In the rows, 128 means zero.
A state moves one step at a time under one of 6 hidden systems, and each row is a state written as 22 numbers. Each run below is a few steps of one system.
Taded, path 1 (8 x 22):
[[138 127 148 143 156 133  86 166 146 130 152 101 141 145 150 139 155 118
   49 110 110 196]
 [139 129 122 163 128 134  80 125 113 142 129  95 111 163 134 125 170 117
   46 186  96 138]
 [132 161 119 188 116 172  85 134 162 126 100 154  96 139 157 117 184  96
   96 161 113 109]
 [141 129 127 179 147 182 109 119 121 128 158 181  80 126 142 147 162  67
  133 124  84 142]
 [155 128  96 157 133 169 137  97  94 173 156 135  81 145 110 129 125  81
  150 147  82  76]
 [162 163 109 141 142 186 159 101 160 143 114 132 104 148 132 124 112 109
  176  96 121  55]
 [149 132 123 100 170 169 163  94 151 111 154 133 119 158 102 172 107 121
  156  54 112 117]
 [143 124  85  63 145 120 158 119 138 149 156 110 144 178  76 155 109 152
  113  96 100  91]]
Dupo, path 2, 8 rows:
[[169 124 141  98 185 145 141 131 141 127 190 135 151 154 131 166 138 124
  100  86  85 170]
 [160 129 117  97 135 148 127  90 129 150 155  97 143 182  75 148 138 137
   85 173  88  94]
 [128 160 111 120 114 165  90 167 205 149 130 152 151 152 103 132 163 114
   79 127 111 106]
 [154 115 149 139 164 156 100 158 134 153 193 130 138 134 125 148 142  89
   84 109  88 185]
 [171 132 122 149 139 162 113 105 113 177 149  66 119 171 108 123 128 110
   84 168  91  99]
 [137 170 123 165 127 194  89 137 200 135 104 122 114 156 126 128 156  99
   92 116 124  97]
 [133 114 128 160 164 172 102 129 128 127 168 138  87 142 120 168 143  75
  102  77  93 174]
 [167 131  77 141 150 147 139 103  96 166 147  98  82 181 124 134 131 109
  106 126  77  85]]
pimi, path 3, 8 rows:
[[118 127 114 118 120 178 104 109 159 127 160 180 117 150  59 169 156  93
  115 139  90 112]
 [152 140  89 122 138 154 125 181 154 191 175 161 132 141 121 125 139  89
  116 101  82 105]
 [200 154 159 130 181 173 139 128 154 149 169 110 157 150 162 133 139 119
  111 116  92 138]
 [146 136 157 115 144 189 109  85 173 116 147 100 146 167  69 166 131 121
   94 133 114 125]
 [106 131  91 114 121 152  90 170 181 154 143 128 124 158  75 151 135 103
   75  82 113 122]
 [162 140 104 134 169 127 115 172 139 151 158 121 127 163 169 134 160 119
   61  96  84 158]
 [172 149 146 138 154 164 111  88 144 112 137 113 137 176 138 144 175 136
   69 178  89 130]
 [112 142 124 141 106 184  81 123 183 126 131 166 122 146  79 151 167  96
   96 153 106 109]]
befin, path 4, 8 rows:
[[ 76 134 104 158 101 154  83 124 167 110  77 103  82 147  89 143 129 110
   96  99 155 111]
 [121 121  79 146 158 107 125 168 112 124 138 149  81 141 175 142 146 109
  103  56 104 163]
 [177 140 112 130 157 113 161  85  84 112 129 138 114 162 182 127 166 154
  122 175  84 111]
 [123 161 130 128  98 166 127  96 176  98  95 189 136 127 114 129 160 133
  157 176 133  73]
 [103 112 117 115 120 149 128 162 146 146 175 203 128  94  89 149 121  83
  167  90 113 138]
 [175 114 114  98 151 116 169 135  85 191 184 104 147 134 120 117  90 127
  149 127  97 107]
 [164 161 166 107 136 157 149 104 176 128 101  70 177 144 124 113 100 163
  137 135 160  90]
 [ 88 116 158 111 129 148  97 124 176  85 127 116 141 130  73 172 118 126
  102  81 155 177]]
gonom, path 5 (8 x 22):
[[115 136 173 154 110 141 130 152 142 122 120 178 146  57 158 104 119 108
  193 136 161 141]
 [115  84 153 139 122 113 143 111  58 148 154 108 114  84 103 124  73 105
  180 134 143 148]
 [127 133 111 136 114 117 147 127 116 160  87  54 116 128 125  94  70 139
  155 108 169  77]
 [105 136 140 127 142 109 144 129 149  75  77 106 123 119 164 132 106 160
  145  59 181 151]
 [ 82  89 102  97 120  61 139 101  78  76 112 133 107 136 109 158 127 166
  120 126 138 155]
 [109 137  72 102  89  64 137 156 118 138  90 146 136 135 144  97 146 171
  117 167 135  83]
 [135 145 158 124 123 100 143 155 137 104 113 184 169  83 196 100 154 154
  158 160 145 146]
 [117  97 175 128 104 118 135  94  78 120 145 153 144  79 105 122 115 125
  176 202 137 143]]
Taded, path 6:
[[132 101 121 165 137 133 101  95  68 126 156 129  82 144 124 149 160  98
   91 176  80 156]
 [127 154  87 170  94 157 114 120 132 152  93 149  86 138 131 101 153 103
  138 174 115  54]
 [146 147 136 162 156 181 147 118 147 113 136 187  97 111 165 139 137  89
  182  81 117 125]
 [144  98 114 115 150 145 160  78  79 144 178 125  99 145  82 161  98 104
  161 119  91 111]
 [142 155  85  99 117 137 162 122 156 159 104 108 133 155 104 112  98 145
  157 110 137  38]
 [150 149 144  89 171 142 164 130 181  96 132 137 160 139 147 153 118 154
  148  52 139 141]
 [133  99 127  62 145 102 138 111 116 123 171 107 164 161  71 167 119 159
   88 131 105 154]
 [131 153 110  88 101 105 116 170 175 155 109 114 184 146 119 100 141 166
   85 163 136  93]]
valu, path 7, 8 rows:
[[143 176 117 123 113 161 145 116 185 110  93 185 142 135 145 118 160 142
  160 151 129  64]
 [123 109 172 121 151 159 127 129 140 103 179 184 143  95 111 165 128  96
  158  96 116 187]
 [137  95 110 100 113 117 136 130  86 193 178 103 140 131  63 125  92 115
  129 158 104 103]
 [153 175 130 117 125 152 147 144 194 150  90  93 163 137 141  99 104 149
  145 105 160  69]
 [127 117 182 133 167 149 113 112 145  82 138  93 135 130 130 163 121 128
  104  79 144 203]
 [ 99  97  87 118 108  94  95 127  93 146 133  88 108 164  76 140 133 133
   59 158 109 130]
 [136 174  86 127 119 114 126 179 178 138  87 150 139 144 182  96 165 152
  103 123 131  89]
 [157 130 179 151 169 144 123 116 121  89 155 165 138 114 184 143 167 120
  121 140 107 195]]
Dupo, path 8 (8 x 22):
[[112 103 118 102 107 121 126  83 105 139 123  65 125 157  47 141  93 144
  113 157 136  96]
 [ 97 154  86 116 107 110 103 191 191 131  86 135 137 141 135 117 145 144
   87  91 152 113]
 [147 110 160 125 176 106 126 139 106  97 165 129 143 126 172 150 146 135
   93 110 109 217]
 [144 119 122 132 113 119 124  72  79 133 123  98 119 157 109 123 144 145
  103 221 105  97]
 [107 164 114 154  90 155  95 167 188 131  92 184 129 112 141 104 166 111
  127 149 140  94]
 [135 103 163 156 156 145 124 151 100 138 183 157 119  87 149 138 122  78
  151  98 112 194]
 [159 120 118 143 128 136 151  87  78 173 130  63 106 144 113 108  87 123
  150 159 122  75]
 [115 171 122 140 114 166 123 135 206 110  69 128 126 134 132 120 124 132
  146  87 167  81]]
befin, path 9:
[[138 132 106  87 173 115 160 108 147  84 123 112 125 176 134 169 125 165
  110  54 125 141]
 [123 129  94  69 138  90 141 108 138  82 122 150 145 177 118 162 164 182
   84 132 106 127]
 [116 142 103  82 106 101 119 164 166 121 130 192 172 136 125 130 178 157
   92 162 110 122]
 [142 128 149 110 119 124 113 174 142 160 176 184 185 100 128 116 158 119
  114 180 100 150]
 [155 122 168 140 113 157 105 144 126 190 170 112 169 104 101 103 117  97
  123 196 114 125]
 [138 136 166 170 119 182  94 145 155 178 131  66 135 114 103 104  93  86
  122 129 150 121]
 [130 122 145 174 154 166 102 124 131 138 129  52  92 141 124 139  99  92
  102  71 140 157]
 [133 128  98 158 155 133 119  94 109 107 100  66  69 182 142 146 132 128
   81  93 119 130]]
valu, path 10, 8 rows:
[[142 129 128  88 139 106 123 146 138 112 161 185 174 139 141 144 184 153
   86 168  88 160]
 [147 136 155 115 106 139 110 147 145 155 161 172 183 109 116 114 162 123
  116 213 103 123]
 [139 143 177 151 109 176  99 166 169 173 150 140 168  85 116 101 121  88
  142 158 137 127]
 [144 121 164 173 135 171 101 153 128 183 154  74 126 105 120 109  89  76
  128 112 138 146]
 [140 131 117 176 139 157 109 121 120 164 109  38  85 155 127 115  97 101
  102 101 136 108]
 [125 146  93 165 152 147 116 112 143 104  85  90  67 175 154 143 138 122
   93  71 129 119]
 [125 125  78 133 156 120 128 107 112  88 124 155  73 176 149 167 172 130
   88  98  87 141]
 [140 135  76 103 134 118 147 112 120 114 143 204 115 161 133 149 182 137
  120 156  72  98]]
pimi, path 11:
[[131 107 202 114 148 109 123 108 112  89 138  91 170 110 132 139 117 156
  113 145 150 201]
 [ 79 100 126 119  78 101  90 124 113 136 108  81 133 129  60 126 111 140
   91 177 154 124]
 [ 94 134 108 165  99  97  92 202 140 147  88 123 117 100 171  89 135 120
  105 117 160 142]
 [139 112 157 182 149 114 120 108  66 102 123 111  97 110 192 120 144 120
  122 154 127 182]
 [113 124 123 161  93 143 120  65  95 117  87 111  87 133 104 121 127 124
  145 197 136  79]
 [ 92 141  98 162 100 143 128 151 149 127  88 176  87  96 139 112 120  98
  182  91 156  92]
 [147 109 118 139 168 114 175 116  70 124 155 149  91 112 171 135 106 113
  181  82 113 146]
 [159 136 119  94 136 122 184  65 106 121 114 102 135 153 117 127 102 168
  169 149 129  66]]
gonom, path 12, 8 rows:
[[134 109 125 143 156 129  92 165 117 143 179 134 119 139 137 148 155  96
   64 112  85 193]
 [173 141 121 163 145 158 109  97 110 150 140  95 107 172 139 126 161 113
   77 181  81 109]
 [137 165 132 172 129 205  98 122 189 120 110 158 107 141 131 136 164  90
  121 126 116 102]
 [125 108 119 148 153 165 116 136 122 134 180 174  89 125 110 166 140  70
  130  84  87 161]
 [175 128  85 130 157 148 148 114  99 178 167 105  99 172 121 135 124 105
  115 119  72  88]
 [174 175 125 125 163 187 148 109 192 119 118 130 134 167 148 140 141 131
  132  90 114  87]
 [124 119 136  94 157 160 132 103 158  90 167 171 131 147  83 190 140 118
  125  84 103 155]
 [140 115  81  79 134 120 129 140 126 170 178 129 142 170  72 149 131 127
   87 129  80 109]]

Which system made each of these runs?
path 13 (2 x 22):
[[116 155 157 138 122 130 130 160 180 107  77 117 151  96 169 103 109 145
  157  87 190 131]
 [ 98  78 149 125 145  96 132 100  71  85 144 112 105 115 114 163 109 131
  131 103 137 198]]
 -> pimi
path 14 (2 x 22):
[[116 144 168 139 128 189  96  89 191  85 103 110 132 144  87 159 135 121
  110 122 150 132]
 [ 83 101  80 129 119 128  94 159 129 140 148 141  85 144  77 162 129  90
   91  74 109 147]]
 -> pimi
path 15, 2 rows:
[[139 117 137  89 152 105 144  71 107  66 135 143 140 162 125 170 162 173
  100 161 102 156]
 [101 133 103  92  79 114 112 140 153 131 124 187 158 127  83 128 161 145
  117 191 119  92]]
 -> Taded
path 16, 2 rows:
[[151 117 191 144 154 114 114 152 111 130 151  92 164 102 174 113 126 132
  103 141 136 203]
 [118 115 160 164 108 148  94  71 103 114 103  67 110 137  96 126 123 124
  104 195 145 127]]
 -> gonom
path 17, 2 rows:
[[130 137 176 114 154 115 143 152 160  89 117 123 167  99 172 129 113 155
  144  75 169 181]
 [103  78 142  95 128  85 126  89  74 102 145  92 132 137  78 159 109 153
  104 151 131 171]]
 -> pimi
path 18, 2 rows:
[[198 149 170 126 172 132 167 109 115 120 148 133 164 124 197 115 142 151
  148 156 108 141]
 [113 118 174 144 103 174 100  66 131 105 125 127 129 121  67 148 132 112
  135 196 136 122]]
 -> valu
path 19 (2 x 22):
[[116 136 126 193 128 125 104 174 124 144  95  99  92 103 187  93 119 101
  123  91 156 149]
 [138 116 119 189 151 119 128 100  60 118 111  93  61 136 182 121 132 111
  123 130 118 146]]
 -> valu
path 20:
[[101 136  89 156 118 126  93 121 139 112  71  73  78 175 125 132 141 135
   66 110 141 113]
 [107 138  83 162 132 117 109 133 128  87  90 163  71 152 174 140 181 126
   93 109 114 140]]
 -> pimi
path 21, 2 rows:
[[103  90 108 131 116 112 101  89  80 126 130  78  93 164  71 153 124 127
   76 159 114 135]
 [109 165  71 145 100 118 113 170 168 137  73 148 107 140 161  99 157 135
  110 122 139  78]]
 -> Taded
path 22 (2 x 22):
[[127 165  85 152 133 146 147 129 157 105  85 181  84 135 177 123 153 122
  162  89 128  85]
 [142 115 134 116 168 138 171  94 105  93 165 188 111 119 142 166 129 118
  183  87 102 150]]
 -> Dupo
path 23, 2 rows:
[[ 83 115 112 168 123 164  92 135 145 125 119 119  70 130  90 152 112  77
  122  64 140 141]
 [140 119  71 142 165 108 146 139  92 144 132  98  72 162 161 133 115 118
  112  57 106 129]]
 -> Dupo
path 24 (2 x 22):
[[137 147  99 143 163 114 128 183 150 126 118 126 113 139 198 124 142 129
   97  50 126 157]
 [167 120 131 142 164 120 136  78  74 105 146 116 108 162 161 144 164 138
   91 173  82 152]]
 -> valu
path 25:
[[ 84  93 136 128  90 145  99 143 123 163 159 138 126  94  45 136  96  83
  147 137 134 131]
 [145 130 108 148 133 115 130 191 117 202 136  80 125 115 158  86  89 107
  127  90 136 119]]
 -> pimi
path 26, 2 rows:
[[127  98  77 132 132  85 148 153  62 181 146  94  92 130 131 113  87 115
  138  95 117 120]
 [163 160 114 131 146 124 174  86 126 107  77  95 116 157 177 108 120 168
  154 125 143  75]]
 -> valu
path 27:
[[199 139 123 107 183 130 181 114 105 146 172 131 141 150 172 132 128 138
  144 113  82 120]
 [159 152 151  95 140 177 154  64 167 103 128 129 155 157  91 152 127 147
  152 146 123  81]]
 -> gonom
path 28:
[[135 119 150  98 168 127 167  78 127  77 125  93 132 144 123 164  94 158
  150  71 148 149]
 [ 91 112  83  74 112  88 141  96 122  92 104 124 119 167  74 160 128 172
  110 125 132 106]]
 -> Dupo
path 29, 2 rows:
[[ 85 104 126 111  77 139  98 123 132 149 142 143 136 116  33 140 116 107
  127 174 129 106]
 [127 129 105 130 120 116 122 212 143 199 142 108 140 108 136  93  94 105
  126  80 139 122]]
 -> befin
path 30 (2 x 22):
[[104 116 133 138 112 169  99 160 160 173 148 103 127 112  64 133  83  79
  134  83 145 125]
 [137 122 110 131 156 126 125 159 130 164 134  47 117 152 130 125  87 119
   97  52 137 140]]
 -> Dupo
path 31 (2 x 22):
[[149 159  95 168 114 139 132 114 123 152  77  96  93 150 162  89 132 130
  132 159 132  55]
 [115 148 144 156 141 157 135 126 162  78 101 184 104 101 170 139 140 113
  175  78 149 140]]
 -> gonom
path 32:
[[164 169 144 150 136 190 102 108 186 128 114 117 138 166 131 129 169 122
   87 162 109  97]
 [116 122 136 159 134 188  82 129 155 127 163 162 103 133  91 163 156  70
   99 116  97 155]]
 -> Dupo
path 33:
[[129 135 107 123 127 177 155  74 138 123 128 150  94 146  79 153 112 107
  182 112 118  64]
 [131 137  86  86 146 139 169 136 159 135 141 151 123 143 106 149  98 127
  168  44 125  92]]
 -> befin
path 34 (2 x 22):
[[ 84 122 131  99 115  79 144 157 144  86  92 149 147  95 142 126 111 165
  157  85 180 153]
 [105  84 127  97 127  48 147 127  57 107 140 130 137 108 136 131 116 163
  133 143 134 175]]
 -> pimi
